The rows of D fall into several groups, and each row is roughly a mix of its group's hidden directions.
D, 168 rows:
[[-38  37  21 -22 -37   5 -31 -11 -20 -32  15 -17 -71]
 [-43 -59  22  27  -3   5   5 -33  56  33  13  -8 -32]
 [ -6 -13 -32  28  42  28  39  58 -12   3  -6  44  40]
 [-25  42   8  -3  14  -7 -40 -20 -57 -35   4 -20 -61]
 [-20 -66   4  62  19  13 -12  29  24  11  20  18 -40]
 [ 19 -16 -55  31  -8  22  33  31  39  17  43  26  41]
 [-24 -27 -44 -44 -49   4  43  17  -5  51  -3  28   4]
 [-58 -28  25  -7   3  29 -28  -9  -9 -23  36  -7 -68]
 [ 13  22  27  72  46 -37  -5 -23  -3  -5   6 -35  36]
 [-54  30 -19  23 -22  29 -32   4 -39 -19  26   8 -59]
 [-48  -5  11  -5 -16   0 -18 -37 -17   3  14 -35 -84]
 [-16  68  29  18   3 -15 -10  -9  -3 -62 -39 -35 -14]
 [-33  31  39 -63 -46  -3 -40 -10   8   9  31  -8 -26]
 [ -8 -73 -37 -37 -34   3  12   8  17  49  20   9 -21]
 [-22 -86  22   4  -7  -8  -2  -5  45 -22 -32   3 -33]
 [ 29  -3 -42  68  27  12  40  53   3  24  12  -3   8]
 [-66 -24  11  24  -9  26 -15  -9  16  17  36  -5 -68]
 [-42 -66 -30 -17 -28  -7   0  -1  -5  28  49  39 -17]
 [ 53  36 -20  46  34 -12  11   4 -34 -17 -18   3  58]
 [ -1  41  31  -8 -14  17 -37 -30 -34 -17  13 -24 -75]
 [ 54  48  -8   0  16  -9   5 -45 -30 -22 -59 -23  13]
 [-21  92  52  -2  17   4 -22  13 -20 -12  -5 -11 -10]
 [-25  56  68 -19 -25 -12 -22 -29  -4 -17  14 -41 -11]
 [ 15 -10 -48  62   2  17  32  12 -13 -37 -48  11 -36]
 [-14  10  43  31  72  -1 -21  30  12 -17 -49   3  24]
 [ 19 -77   4   0 -30  24  10  10  66  22   7   7  19]
 [-66 -24 -24  21   5  36  33  23 -11 -45   4  -4 -47]
 [ -4 -93 -32  28  15 -13  -8  -1  -8  23  32  20  15]
 [-41  77  -5  26  13  10  55  -4  -1  21  16 -24  20]
 [-48 -19  35 -32   9  65  -7  38  33  30  13   4  15]
 [ -7 -52 -38  21 -28 -38  31  13  -1  10  49  20  48]
 [ -2  -5  -4  -1 -58  11   3 -44 -16  22  57 -11 -60]
 [  0 -36 -27  65  43  49  -8  17  -1  24  34   2 -26]
 [-43 -16  52 -22 -23  -9 -47  -4  25 -34  27 -14 -50]
 [ 13  11   0 -21  38 -46 -26 -14 -37   5 -62   4  52]
 [  1 -51 -43  50  38 -23  27   9 -34 -34 -19  26   3]
 [ 15 -48 -10  28 -15  11  35  10  47  45  39  14  47]
 [ 23 -37 -50  14 -12  46  18  24   1  48  40  37 -14]
 [  3  45   1 -75 -54 -12   2 -14   1   2  26  -5  40]
 [  7   4  -5 -66 -57 -13   7  -6 -32  41  22 -39 -21]
 [ 36  -6  -5  64  62  12  36  16 -22  -2 -19 -34 -17]
 [  0  12  17  -5  33 -14  26   1  14 -40 -85  -6  41]
 [ 39   4 -56 -12 -18  -3  17  35   7  33   9  27  68]
 [  4   8 -11  24  56   3   6  16 -15  -4 -47  32  74]
 [-20 -14   3   6 -23  24   6  79  22  14  35  45  35]
 [-27 -33  15  45  52 -27 -23  42 -14 -40  26  -1  30]
 [-52  15  24  -2   3  12 -44  -7 -27 -44   8 -15 -68]
 [-26  -8  42  45  20  33  -5  44   0  22  50 -12 -46]
 [ 38   0  -6  50  55  -7  38  -2   4   8 -35  -3  58]
 [-18 -22  52  32  56  55  -5  37  11  12  21   9  19]
 [-56 -44  12  15  -7  36 -25  20  49   9  34  34 -23]
 [-14  54  16 -44 -11 -56 -19 -45 -37  -8 -17 -21  -4]
 [ 11  30  21 -35 -34 -33 -42 -12 -49 -46  21 -20 -31]
 [-28 -53  38  17  24 -31  -7 -30   4 -39 -24  -5 -58]
 [ -5 -59 -20  19  14  51  14  58  12  31  19  29  16]
 [-10  46  41 -26  45 -10 -31  -6   6 -25 -65 -10  23]
 [ 43  -3 -27  39  23  -8  27  -2   4  20 -22  24  80]
 [-23 -27 -40  28 -25  59  27  31  23  27  37  32  -9]
 [  8 -60 -30 -12 -41  19  -3  19  11  41  59  30   4]
 [ 23  26 -34  35  55   6  47  -5 -36  23 -40 -22  19]
 [ 14  81  -9  37  45  25   0  10   4  -4 -21 -22 -37]
 [ 17  -6  47  19  11 -42  13 -19  42  12  -7  12  77]
 [ -4 -61  33  12   6 -47   5 -60  36 -13 -13 -19 -20]
 [ -4 -59 -34  31 -11  21  20  49  21  42  39  20  14]
 [-25 -11  40  15 -18  18  42 -47  58  17  -7 -47  -7]
 [-20 -57  35  -9 -24   7  15  -3  57  44  47  -1   3]
 [-37  65  37 -24 -26  -9  17 -45   6  -1  -5 -48 -18]
 [-24  15  81   9  38 -11 -18  21  -1 -27 -38 -29 -20]
 [ 61  47 -29 -25   3 -14  11   8 -29 -17 -38   2  54]
 [-43 -32   4 -26 -44 -22 -11   8   6 -29   2   6 -78]
 [ 15 -52 -42  62  -4  18  56   2  16  23   2  19  -7]
 [-32  57 -13 -18 -14  20 -10  47 -49 -12 -25  43 -21]
 [-34  12  38 -46  16 -19   0   2 -12 -54 -58 -29 -23]
 [-31 -57   8 -65  11  10 -54  34  -5  -8   0   2 -19]
 [  9  41  33  26  51 -26 -14 -22 -30 -49 -48 -12  -3]
 [ 46   1   4  52  33 -19  33 -16  17   2 -34   1  64]
 [ -3   9  -5 -64  -8 -16  31   5 -33 -26 -75   4  14]
 [  7 -46 -17  13  -3  42  27  27  33  48 -12  35  52]
 [-31  26  20 -14 -18   4 -32 -13 -53 -37  15 -14 -70]
 [-16  76  -9  46  10  21   3  16 -29  -6 -32  14 -44]
 [-20 -54 -15 -17 -25  34  15  -9  16  33  27 -18 -70]
 [ -7 -41 -22   5  14  -9  20  31  -3   8 -87  17  38]
 [  4  24  53  31   9  25 -55 -13  -6 -21  28 -37 -48]
 [ 48 -12 -61  50  20 -34  20  23 -20 -22  -6  28  19]
 [ 12 -67 -68   7 -33   6  27  -9   9  19  15  31  17]
 [ 23  59  -8 -37 -66  -5  -2   7 -45 -27  -1  23  -1]
 [ 30 -46 -25  -2 -27 -22  44 -13  39  59  -4  10  34]
 [-13 -12   5 -36 -59 -26  28 -15  33  62  35  15   4]
 [ 14  49  -4 -12 -20  -1  69 -23  37  40 -26  -6  32]
 [-17  62  41 -44  -5 -11 -30 -36 -18 -29 -37 -13 -21]
 [ -2 -25 -52  54  -2  37  31  30  23  10  21  46  22]
 [ -2  34  13  14 -14 -32 -41 -26 -19 -55  12 -46 -50]
 [ 52  56 -49   2  -8 -16  28 -15 -41  13 -27 -16  30]
 [ 36   4 -45  62  42  21  16  36 -29 -19 -11  13  27]
 [ 37   7 -34 -64   0   7  14  38  -1   6 -33  27  55]
 [ -2 -40 -32 -30 -76 -10   9  -5  11  21  54  13  -3]
 [-25 -57 -22   3 -15  61  37  22  44  -1  -6   5 -32]
 [-21  64  19  49  19  31 -32  20  -4 -52   7  -2 -21]
 [-59  43  10  -4 -16  23  41 -21  10 -26 -15 -40 -47]
 [ 14  37 -40 -37  -5 -51 -15   3 -56 -21 -43   8 -19]
 [ 35  32 -56   0 -26  37  -5  30  -2  22  21  49  39]
 [ -2  35  -7  -5 -34 -16  -3  26 -42  19  78  24  33]
 [  7  23  12  53  64  -5  24 -27   6  -8 -45 -46   2]
 [-21 -30  20 -39 -70   9  -8 -11  11  20  40  28 -42]
 [ -5 -55  18 -53 -54  -7 -52   1   7 -15  25   3 -22]
 [  2  45  17 -58 -61 -41 -11   0 -21  12  32 -20   4]
 [ 31 -46 -51 -13 -40  25  11  -6  19  53  31  23 -22]
 [ 22  86 -48  42  -3   7  22  13 -12  -3  -8   5 -19]
 [  9 -53 -48  -3  11  18  22  17  11  63  13  39  31]
 [ 23  15  -4  46  47  73  -7  12   3 -11 -13  -5  48]
 [-55 -65  62  -6 -11  28  -5  -1   9 -21   3  16 -18]
 [-34 -28   5  18   8  79   9  22  37  17  20   3 -45]
 [-31  -3  -6  34 -16  28 -31  36 -13   2  77  33 -23]
 [ 14  24 -11 -61 -11 -21 -10 -16 -11  53 -11  18  66]
 [-35  55  52   5  20  -9 -21 -20 -32 -43 -12 -35 -25]
 [ 16 -70  -8  53   9  41  19  20  45  16  16   7   6]
 [ 18  62  -5  11  -3 -33   3 -61 -22 -35 -44 -18  -8]
 [ 37  -4 -32  -4  16   9  64  16   4  -8 -47 -18  59]
 [-14 -53  -8 -11  -6  18 -11  30  87  11  20  15  20]
 [-27  38  55  18   0 -20 -24 -47 -19 -25  16 -49 -28]
 [-30   8  39  13  24 -18  -3 -44  -4 -19 -24 -60 -57]
 [  1 -77  19  32  19  20  18  52  44   8   4   5  -6]
 [ 61  22   3 -10  62 -20   3 -27 -11  -5  -3 -56  25]
 [-26 -77 -33 -34  14 -27 -41 -17 -26  -7   9  26   3]
 [-20  -2  41 -70   0 -27 -61  -4   3 -25  11 -30 -11]
 [-13 -68 -45  15 -41   0  24  30  17   3  29  20 -39]
 [ -2  32  66 -21  19 -23   3  -8  -8 -49 -52 -34   5]
 [ 12  33 -12 -34   0 -69 -15 -34 -39 -32 -44  -2  -5]
 [  3  42 -32   3  16 -20  -3  53  32  13  13  -4  74]
 [ -8  59   3  15  36  61 -10  20 -43 -19 -39   6 -16]
 [-45  24  31  -5 -31   9 -44   5   3 -30  40 -13 -64]
 [ -5  27 -49 -12 -25  -3  29  20 -41  57  38  40   8]
 [-26  -8  38 -29  17 -14 -53 -19 -14 -46   1 -36 -54]
 [-10  33  40   7  -9 -54 -12 -64 -21 -22   0 -45 -15]
 [ 10   8  31 -46 -30 -32 -20 -42 -17 -53 -51  -6 -11]
 [ 35  42  10  39  11 -23  40 -29   4  -4 -73  -1  13]
 [  1  40  38  16  15   5  48  21  66  -2 -37 -20  28]
 [-42 -51  21  -4 -24  10  -4   0  23 -18  20 -10 -80]
 [-24  55  68 -13 -12  -1  -9 -41 -11 -18  -8 -39 -29]
 [ 38   7  13  34  16 -10  25 -14  31   3 -61   9  67]
 [-42  49  71 -24 -27 -14   2 -30  -4 -16   7 -34   5]
 [-65 -21  23  29  45   2 -27   5 -22 -34   8 -22 -48]
 [ -5  68  17 -37 -48 -28 -15  16 -24  17  46  -5  13]
 [-22 -92  38  10  14  17   1  26  33   8  19  -7  -4]
 [ 19  28 -26 -16  -7 -48 -26  -9 -43 -62 -29  -2 -38]
 [-17 -73   5  20 -20 -23  18  -8  31 -21 -13  -4 -65]
 [-65  -4  -6 -31 -11 -33 -15 -13  24 -49 -20 -52 -19]
 [ 10 -60 -64  48 -23   4  31  -9  -1   0  -6  32 -23]
 [ 37  31 -22  28  39  -7  43  -9 -13   1 -59 -12  48]
 [  6  30  53 -51   8 -21   2 -35 -25 -39 -38 -33  21]
 [-57  22  45 -29   0 -27 -11  -7   3  25  28 -21  62]
 [-20 -16   9 -53 -50 -46 -47 -11 -16  27  33  19  16]
 [ 34  64  10  21  42  -5  -2 -49 -26 -12 -30 -28  27]
 [-51  25 -22   0 -21  43 -29  17 -30 -47 -24  44 -22]
 [-13 -35 -40  30  -7 -11   8  24  32 -13 -41  60  45]
 [  1 -29 -55  27   8  65  40   6  30  10 -26   7 -30]
 [ 42  33 -35 -39  -9 -41  12 -38 -16 -19 -42 -11  42]
 [  4 -17 -31 -16 -38  30  35   5  20  75  47   4   2]
 [ 17 -18 -29 -56 -33  -4   3  48 -31   7  21  48  38]
 [-21 -16 -37  40   1  18  17  50 -33  26  50  43  20]
 [ 17 -69 -60 -17 -13  18  23  24   2   7 -13  47 -13]
 [-11 -70 -15  37 -13  43  29  13  38  26  35  11 -12]
 [-28 -82   6 -43 -27   4 -10  -7  48  -1 -24   9  -5]
 [ 48 -14 -25  -8   5 -19  54  -9  19  49 -28  -3  55]
 [ 42  35 -37 -52 -62   4  12  12   8  32  11  19  23]
 [ 12  77  28 -19 -20 -44  -8 -32 -39  13  21  -9  18]
 [ 10 -78 -39 -17   5   5 -44  32  -8 -23  -5  32 -24]
 [ 19  57  51  -8  18 -50  -8 -12 -23 -41 -24 -34   7]]

Here is one row of each group, with its name. Which group are the others in?
[-44 -58   4 -47 -35  -9  -2  18   9  33  29  22 -39]  C
[ -2 -70 -34  52  16  18  -1 -14  15   4  -5  17 -55]  H
[ -4 -25  42  47   3  56 -31  19   3 -17  45 -12 -41]  X
[ 11 -74  29 -18  30   9 -12  13  51   3  -3  34  39]  K

[  9 -75 -42 -35 -25   1  16  16  27  25  -5  37  23]  X
[ 15  14 -48 -66 -48  -9  -6 -13 -31  19   4  25 -40]  X
[ 20  53  18 -49   1 -60 -17 -11 -23 -16 -37 -29 -16]  C
[  6  86 -22  23  -3  17  27   8 -43  14 -21  32  17]  C
[-28 -67  34 -61  -8 -10 -36   7  26 -10  18   4 -23]  K
[-21  -2 -52  43  10  18  53   2  56  28  10 -29  13]  X
[-18 -55  50  37  44  12  11  24   9 -22 -43 -16 -22]  H
[ 32  24 -35  -2  21 -44  27   4 -24  34 -12  34  66]  X
[-26 -67  -9 -31 -26  22 -15  17  22  33  43  43 -12]  K
[-13 -42  36   0 -17 -23 -45 -34  31   3  50 -26 -42]  K
[  5 -20 -47  43  21  30  41  -9 -17 -14 -67  24  -4]  H
[ -8  39  19 -12  58  65  15 -18  -1 -21 -37   0  35]  H
[ 25  85 -14 -11   8   9  -7 -20 -36  24  27 -17  39]  C
[ 21 -66  12  31  20   6  23 -10  44 -10 -58 -20 -22]  C
